(in the rows, 128 means zero)
Rotation paths and how fast each direction turns (deg/step):
Each turn is a multiple of 5 degrees from 10 to 175, or 0.
Each row of a path follows its step; steps can be skipped.
Path 1:
step 2: [120 131 134 132 121 132 131 124 131 133 137 129 127 127 138 120 128 127
 123 123 118 138 132 138 135 136 127 127 125 131 130 129 126 120 123 126
 119 123 128 125 128 137 121 134 134 128 126 133 126 130 123 130 131 129
 124 127 129 128 138 130 130 124 132 138 132 120 127 127 126 135 133 121
 128 131 123 113]
step 3: [129 122 136 135 129 143 128 124 126 124 124 131 130 131 138 127 134 129
 125 131 127 134 137 127 127 125 120 126 126 121 127 137 140 129 131 130
 129 132 116 124 141 137 126 127 132 135 129 129 130 126 127 130 125 130
 124 128 124 127 118 130 145 123 133 137 124 130 124 125 129 127 125 131
 123 133 125 125]
step 4: [134 119 134 130 134 134 124 124 131 127 133 124 124 115 137 132 135 132
 129 124 126 126 130 128 131 123 131 137 126 123 120 128 130 118 134 130
 121 128 129 127 127 127 124 128 138 137 131 125 128 135 121 129 129 135
 143 136 131 120 122 128 123 122 132 126 131 132 130 133 133 126 137 126
 123 138 125 127]
step 6: [132 123 140 136 122 140 130 129 118 129 124 137 130 130 133 122 136 121
 131 131 120 132 136 133 121 127 117 133 127 125 118 136 123 133 131 127
 121 130 132 127 138 139 127 131 130 127 123 130 134 125 131 131 122 138
 125 127 124 126 128 128 129 134 127 127 126 129 132 128 121 127 137 124
 132 132 124 125]
step 11: [126 119 135 130 128 123 124 127 125 135 138 129 127 126 133 126 128 120
 127 120 133 132 137 119 122 126 119 133 135 123 136 127 122 128 123 130
 128 122 128 127 131 120 127 128 128 133 122 130 123 135 129 127 122 122
 127 127 129 116 143 127 125 123 135 143 130 132 124 126 127 126 129 128
 118 124 120 127]
step 13: [136 129 131 126 132 137 132 126 134 135 121 127 131 134 128 126 133 123
 126 124 128 127 131 127 135 122 125 134 137 124 118 127 138 132 132 131
 137 126 128 126 137 126 129 120 137 134 131 129 130 133 110 119 128 130
 129 126 134 127 133 138 133 130 130 132 137 129 124 121 124 125 129 124
 125 134 128 121]
step 17: [129 123 131 136 125 129 127 121 133 133 129 131 122 121 135 138 128 127
 133 127 132 125 130 125 131 120 128 131 135 131 125 125 128 119 129 141
 126 130 129 118 125 130 115 123 138 137 125 127 133 131 120 128 126 131
 133 138 134 130 126 118 125 124 133 127 132 128 127 126 130 126 141 129
 121 132 118 120]
step 19: [127 118 132 132 120 138 125 125 125 126 126 129 130 127 138 124 133 125
 127 128 120 138 137 133 126 127 126 129 127 124 119 123 125 134 131 125
 125 125 127 125 130 144 141 128 131 126 126 127 128 127 129 129 125 133
 127 137 120 131 129 133 135 133 127 135 137 122 125 128 125 122 138 125
 128 137 120 121]
[126 129 128 129 127 128 129 129 130 125 128 129 129 129 129 128 128 126
 128 126 126 127 130 128 127 127 127 128 127 127 127 127 129 128 129 128
 130 127 127 130 129 131 127 130 128 126 126 129 128 126 126 130 129 129
 126 127 129 128 128 129 130 129 126 126 128 126 128 129 128 127 128 128
 128 129 130 129]	110
[127 128 127 130 129 126 128 127 128 129 128 127 127 128 129 127 130 128
 126 127 131 131 127 125 127 128 127 128 126 128 125 129 129 128 128 129
 128 126 127 128 128 127 127 129 127 130 129 129 128 128 128 130 131 127
 130 129 127 128 127 128 129 127 128 127 127 128 124 127 129 127 127 128
 129 128 127 129]	85
[127 128 129 128 128 130 129 130 127 128 128 128 129 128 128 127 128 127
 128 129 129 129 128 130 127 129 128 128 129 131 128 130 126 128 128 130
 129 130 127 127 130 127 129 131 126 129 128 128 129 127 127 126 129 129
 129 126 126 129 128 128 130 129 131 129 126 126 129 130 127 129 127 129
 131 128 126 129]	115
[126 127 131 127 127 126 126 127 126 128 127 127 127 128 128 129 126 130
 128 126 128 126 133 127 129 127 127 128 128 128 127 128 127 128 127 127
 127 130 127 130 130 127 129 128 129 130 127 128 127 128 129 127 128 127
 128 128 129 128 127 127 129 129 128 126 127 130 128 128 131 129 127 130
 128 128 129 127]	100
Path 2:
step 1: [122 127 129 126 122 128 124 137 131 125 122 125 130 136 136 122 128 134
 126 131 129 115 125 129 128 132 126 130 123 123 130 139 116 121 125 133
 125 120 130 131 139 132 123 132 114 136 135 136 124 129 128 131 131 129
 120 123 129 128 115 126 134 124 139 130 126 128 128 129 127 135 133 125
 131 128 131 121]
step 3: [132 124 117 137 125 134 123 124 120 125 130 138 136 118 126 120 130 136
 124 135 131 130 130 123 122 129 132 134 122 125 123 137 130 132 124 131
 137 124 120 125 124 122 130 122 134 132 122 131 121 136 121 121 129 125
 135 128 127 130 125 126 127 129 135 125 135 119 130 123 126 123 120 130
 137 133 118 131]
step 4: [124 120 121 131 123 125 128 127 137 135 135 132 134 134 125 127 124 124
 121 133 132 118 133 130 121 124 130 132 123 126 134 128 138 134 117 132
 134 129 138 126 126 136 131 123 129 129 124 132 122 124 128 121 133 130
 126 125 125 127 125 127 136 133 132 134 134 122 116 135 126 140 129 133
 134 124 137 131]
step 5: [129 130 132 126 137 129 130 138 130 130 140 124 126 135 123 134 126 135
 128 131 133 116 128 125 123 123 131 123 128 121 130 129 123 128 132 127
 127 123 124 130 140 127 131 126 119 132 133 130 131 121 128 120 123 124
 118 132 123 133 117 137 124 119 123 140 134 121 129 130 125 131 117 131
 128 126 130 135]
step 11: [129 129 131 132 123 129 121 126 129 122 132 140 128 122 133 128 131 121
 124 125 128 131 132 128 121 124 112 132 119 134 126 125 127 134 132 134
 122 129 124 117 123 134 137 122 132 136 136 114 130 124 129 125 119 141
 127 133 131 120 129 126 130 134 134 134 130 126 128 128 135 130 125 135
 124 129 131 126]
step 13: [126 143 130 123 123 132 134 141 128 137 133 127 136 140 133 131 131 125
 133 137 136 119 124 125 128 128 124 125 127 126 122 129 132 120 125 126
 130 130 124 123 124 127 132 134 128 134 124 132 121 133 133 132 132 122
 128 127 132 122 124 114 136 127 120 131 123 132 129 134 130 133 131 130
 133 121 132 126]
step 17: [126 131 126 129 131 132 137 139 127 136 130 127 125 130 136 128 126 124
 136 116 132 118 129 124 129 130 137 121 127 117 136 131 122 123 130 129
 128 135 128 125 125 121 124 129 121 132 138 125 121 123 119 122 121 131
 127 129 119 126 124 120 125 126 123 123 124 126 136 134 126 124 131 127
 140 123 129 124]
step 18: [119 131 118 127 131 134 120 130 130 124 121 133 127 132 137 131 131 140
 125 115 125 127 124 125 126 129 133 123 133 127 130 125 133 136 126 126
 141 120 116 125 124 127 137 123 133 129 123 123 131 127 122 130 124 130
 117 126 131 121 131 119 123 129 133 129 122 135 138 129 130 126 122 129
 136 130 129 128]
[130 127 129 129 131 129 127 125 129 129 128 128 128 127 128 126 129 129
 128 128 127 129 128 126 128 127 130 128 128 129 129 128 129 127 127 131
 129 129 128 127 126 128 128 126 127 127 130 127 127 129 126 128 129 128
 128 129 125 127 127 130 128 129 129 128 127 126 128 130 129 127 129 129
 128 126 127 126]	55
[127 130 129 127 129 128 131 129 129 129 127 128 127 130 131 130 130 128
 127 126 130 130 129 130 127 128 128 127 128 127 127 126 130 128 127 129
 127 131 127 127 128 129 130 128 129 129 129 128 127 132 127 127 128 131
 128 130 128 127 128 127 127 127 127 127 126 128 128 129 128 127 127 128
 128 130 127 129]	10
[129 127 128 129 132 128 129 127 129 128 128 129 127 129 126 128 127 128
 126 127 128 128 130 127 129 131 126 128 129 129 129 129 129 130 130 128
 127 127 128 127 128 129 128 131 126 128 126 126 128 128 129 127 127 125
 127 128 126 126 128 129 128 129 126 127 128 127 128 129 127 128 126 127
 128 130 127 127]	155
